In the rows, 128 means zero.
A single turn carries every row of the set below to another of its rows. Some are shown first; where does it send the rows asked next?
K_53: [125 112  93  98 163 138 133 138 132 138 137  95 141 105 108 137]
K_392: [143 100 109 122 130 136 136 139 144 129 107  98 130 114 125 140]
K_262: [116 152 130 112 157 111 136 147  96 139 115 114 101 145 127 117]
K_737: [114 146 134 104 156 108 136 144  89 145 116 119 113 145 131 120]
K_129: [106 155 130 105 153 107 136 147  94 147 120 127 122 153 135 121]
K_127: [110 139 100 131 158 140 132 135 136 141 137 145 171 117 145 149]
K_947: [122 134 117 145 144 146 147 131 153 148 137 118 153 133 145 167]
K_872: [139 114 109 137 117 133 143 136 140 132 122  97 134 129 155 156]
K_76: [146 105 114 121 160 123 147 135 129 137 108 111 132  88 124 144]
K_475: [107 152 127 102 160 114 137 151  90 145 127 130 115 150 134 125]
K_412: [123 116  96 114 167 131 135 141 130 141 121 139 157  95 116 139]
K_852: [111 151 119 108 159 111 134 149  91 143 121 123 105 142 123 118]
K_930: [114 159 132 118 152 111 139 145 102 138 115 115 106 153 137 119]
K_176: [100 150 113 151 152 129 135 114 125 148 136 122 139 125 167 150]
K_181: [113 129  98 129 151 145 143 142 148 153 140 133 163 124 125 162]
K_242: [124 131 119 150 145 109 152 116 122 145 114 102 116 113 166 153]
K_177: [111 146 133 100 164 115 136 149  94 141 120 126 110 145 128 119]
K_214: [111 155 137 108 151 108 136 144  96 144 118 120 119 155 139 121]
K_315: [126 104  98 113 145 152 120 138 139 133 122 114 144 111 111 133]
K_647: [129 152 104 126 139 151 150 117 140 147 140 115 147 137 168 146]
K_853: [116 148 140 105 160 112 140 148  98 140 114 119 107 148 132 119]
K_182: [133 123  84  93 158 145 146 132 134 151 121 125 144 105 116 126]
K_644: [153 115 103 104 149 136 157 126 132 146 110 100 120 103 130 134]
K_414: [112 120  91 123 141 157 116 136 131 138 144 124 157 123 131 145]
K_575: [107 164 124 117 151 109 138 151 101 141 121 124 113 156 138 122]
K_121: [107 122  98 117 168 117 135 134 135 149 102 132 140 100 110 123]
K_408: [126 142 122 149 146 135 143 125 138 135 134 122 154 125 169 158]
K_993: [ 89 145 100 132 168 133 124 123 134 150 128 141 154 117 133 131]
K_846: [125 110  96 119 158 140 144 144 138 154 130 124 146 104 108 159]
K_238: [108 149 129 102 156 107 135 148  90 147 119 125 118 147 130 119]
K_681: [108 154 130 108 155 110 142 152  95 143 123 128 115 155 143 127]
K_679: [121 125  97 136 124 147 129 134 130 137 144 114 149 134 157 159]
K_999: [109 131  81 106 154 139 133 142 134 142 154 113 160 124 126 148]
K_20: [142 104 116 128 155 139 150 133 137 149 122 102 128 101 116 160]
K_577: [140 120 129 144 146 142 152 126 147 144 126  99 130 117 141 166]
K_46: [114 144  97 125 139 135 143 137 145 137 152 102 158 142 155 155]
K_871: [147 121 130 145 147 126 152 124 134 131 115 101 130 107 157 156]
K_21: [137 133 117 129 137 131 151 130 150 130 132  77 136 135 153 152]
K_91: [104 157 116 111 154 109 136 152  94 144 124 128 113 150 130 121]
K_557: [114 153 137 108 154 109 145 150 101 140 115 120 110 155 142 124]
K_114: [152 134 116 124 137 140 159 116 135 143 122  94 122 123 163 146]
K_52: [114 151 139 108 154 108 136 141  93 144 116 118 112 150 137 120]
K_879: [144 112 116 113 151 132 145 132 143 131 123  74 125 113 125 141]
K_514: [117 146  85 107 152 154 141 128 139 151 140 135 160 127 139 134]
K_935: [128 114 109 128 154 102 151 130 129 145  93 108 116  97 130 136]

K_930 -> K_91
K_999 -> K_879
K_846 -> K_577
And these:
K_76 -> K_408
K_315 -> K_872
K_935 -> K_176
K_475 -> K_853
K_644 -> K_647
K_129 -> K_737

